One turn moves every row onto another: examples first, then more rows asked
zif: [-19  -5 -11 -20 -11   1  19  -7 -10  -5   7   1 -24   3  13  -3  -5  10
  -7  -4  -5   0  -5 -11   2  -3  -3   4  17 -16 -16   9]
tis: [ -4   8   5  -6 -25  -1   4   3 -15 -11   0  -3 -12  17 -11   0  -8 -18
  -9 -17  11   4  13 -12  18   1  -4  -2   8  -2  11  -9]
goz: [-13   1   2 -22 -15 -10  26  20   0   0  19 -14   7   2   3  11   3 -10
   5   4 -12  -5  -8  -9   8  -4   1  -6   9  -3  12  -5]
labe: [  0   4 -11  -1  -9  11   9   5   1  12  13 -12  -3  -9  -8  12  12 -25
 -17  -6  -2  11  -3 -11   4   0   1 -17  21  -5  15   4]
Pur: [  1  -9   3  -9 -10   6  15   3   7  13  20 -20  -5  -1   7  15   2 -26
 -11  -5   9  21  -3   5   4  -3   2   0  -1 -16  10  -1]
sov: [ -8   9 -11   7 -13 -11   1   7 -21 -11   2 -21  -8   2   1   8   0  -8
 -11  -4  -2   8   2   4  -2  -4 -21  -6   1 -26  12   4]
buz: [ -7   3 -11 -10 -14   4   9  -2   0  -9  11   1  -9  -5  23   3  -6 -13
   1  -9  -2  13  27  -1  17   2   3   3   3 -13   6  16]
miku: [ -6  -4  10  -9   1  -1  11   6 -10 -26  17  -5   2   3  20 -14  -8  -3
   3   1  12  19  -3  -2  12 -10 -10  -2   6 -10  -1  -1]
nubap: [-23   3  -2 -10 -20   6   0  -3 -19  -8  17 -11   4   4  17   2  -8  11
   9   4  12   1   5 -16  -5  10  -3 -10  10  -1   5   1]
belu: [-12   7  -7 -17 -20   5  19  -7 -29  -4   8 -17  -1  -6  24  -3   3 -15
  -8   4   2   6   1   0   8   1 -17 -11   6   2  -7  -8]
Kubo: [-21  -4  -8   4  -6   3   2  14   3   5  13   0 -15   8  -3  16  -6 -15
  -8   2  -6  -2 -12 -13   5  -1  13  -4  12  -3  15  -2]
Guber: [-10 -22   4 -13 -12   2   7  11  -6   0  -3 -20  -1  10   7  13 -10   2
  -4 -10  -3  -3   8  -7   4   2 -23  -8  30 -13   8  -1]
feter: [ -1   4  -9  -5 -22  18   7   5  -4   6   9  -3   1  -2  12  -3  -8   3
  -9  -6  19  17  -2 -16 -14  -2  -8   2  13   3  -5  -5]
Vufu: [ -2  -9  -2 -10   9   6   0   3 -15  -2  18   2  -5  -9  13 -10 -16 -11
   5   6  -8   1   6  -6  11  -7  -1 -15  16  -4  -1  13]
Nulo: [-11  -6  -2  -9  -2  10  12  -9  -7  15  19  -7 -12   6  -6   5  -2   5
   4  -3  -2  13   0  -8   9 -12  11 -26   3 -16  -6  -9]
sot: [-12  -8 -14   2 -17   3   4   5  -6 -26   5   2  -3  -5   5  -3   4  -1
   2  -1  -5  22   9  -1  15   3  -8  -6   9  16  -1   2]
nolud: [ 13  -6 -12 -11 -18  10   5   5  17  -7   8 -16   3  19  11  11  -5 -10
   1 -12  -8   3  -8 -11   1   0  -3  -9  17  -4  -5   7]
ligep: [ -8  11 -12 -17  -6   5  -2  19  -8 -12  12  -8 -16  18   9   2  14 -13
 -13   2   0  12  -4   9  -7 -15   5 -13   8 -18   4  13]
dogom: [-12  -9   7  -7 -17  13  10  -3  -3  -2  20  -1  -5  27   5  -2  10  14
 -21  -3 -12   3  -2  -3   8  -9  -5 -10   3 -14  12  13]
luz: [-17   0  -7  -2 -22  10  12   5  -6  -1   2  -8 -15   7  23 -17   1  -3
 -12  13  -2   6  -5 -10  -6 -15  -6  -6  -9  -4   4  -3]
ponav: [  4   3 -12 -22 -22  -3  16  -1 -13   0  15 -10 -14   8   8   5   1   2
  -5   2   8  13  -3  13  15  -5  14   7  15 -23  17   3]
Rema: [ -4  -4   6 -15 -21  -6   7   6  -1   0  12 -15  -9  -7  -9  -3 -11   4
   0   0   8   1   3  12  11 -16 -11 -28  -1  -6  13  -6]
Keku: [-13 -23  -2 -17 -18   5  11  13  -8  -2  -3 -17   0  13  -2  11 -16   1
  -5  -6   5   2   6  -4   5  -2 -18  -5  28 -13   0   2]
mes: [-12  -8   5  -8  -4  11  11  -4   0  -4   5  -5 -10   8 -11  10   8 -16
  -2  12  14  13 -13 -17  15   8 -12  -5  19  -9  12  10]
fiza: [ -7   1 -16  -9 -20  -9   5  -8  -2   8  19   2 -21  14   9  10   7 -19
  -7  -3  18   3   7 -17  21 -11  -5  -2   5  -8  -1  -3]
bikoz: [  0  -8  -3  -2 -28   1   6   9 -20 -13  30 -11  -1   5  -4  11   4 -22
 -14  -2   8   9  -1  -1  -1  13  13  -9   7 -11   7   0]
Vezas: [ -2  -8   4  -9  -8  -7  -5 -11  -3   2  11  -1  -4   6  -8   3   7 -11
   2  -3 -16 -11  -4  -2  -5  -1   5   2  14  -4  -9  -7]
nivi: [ 13  19  -1 -10 -17   3  10  10  -6  -6  14  14  -9  13  11 -12  -1   1
  -3   7 -12   5   3  -9   8   7   2  -9  13  -4  -1  -5]
tada: [  3  -1 -12  -6 -11   1   4 -16 -10   4  21 -11 -16  -2   8 -11  12   5
   0   1   1  15   3 -10  -2   4 -16   4  14 -21  -3  12]
redan: [ -8  -5   8 -10 -19  -7   8   3   0   0   9  -8  -7  -3  -5  -9  -9   6
  -4  -5   6   2  -1  14   9 -14  -7 -25   1  -6  17 -15]
botun: [-20 -11   6  -9 -15   0  17   4  10  -2  16 -14  -7  10  12  12  -9 -15
 -16  -4   8  -2  -5 -14   2 -14  14  -9   1 -17  14  17]
pekas: [ -6   4 -10   1  -9  -9   4   7 -27 -13  -1 -18 -12   1   6  13  -1  -5
 -15 -12  -1   6   2   7  -2  -2 -18 -10   6 -24  17  10]
fopam: [-24   6   1   1  -7  -5  13  -8   7  -9  21 -24  -9  -2   3  15  -2  -1
 -23  -8   1  14  -8   5  15  -4  -1  -4   4  -6  -2   4]
nuva: [ 18   8   1 -13 -16  -3  10   0  -4  -9   4  -4 -17  -9   4  22  11  -3
 -17  -1   8   8  -4 -17   3  -9  -6  -6  17 -10  -4   1]
gazo: [ -1   0   7  -5 -23  -9   5  -1 -15  -9  -4  -3 -12  14 -10  -2  -5 -16
  -8 -12  16   7  11 -11  12  -2  -1  -4  11   4  16 -12]
povi: [ 12  -4   7 -20 -24  -6   8   2  -2  -6  21   3 -11  10  16  -2  -2   3
  -7   6   3  11  11   7  -2  -2   3  -6  -6   2 -10  12]

dogom moves to ponav
miku moves to belu
pekas moves to gazo
Now these:
fopam moves to bikoz
sov moves to tis
Kubo moves to botun
luz moves to buz
nivi moves to zif
nolud moves to Nulo

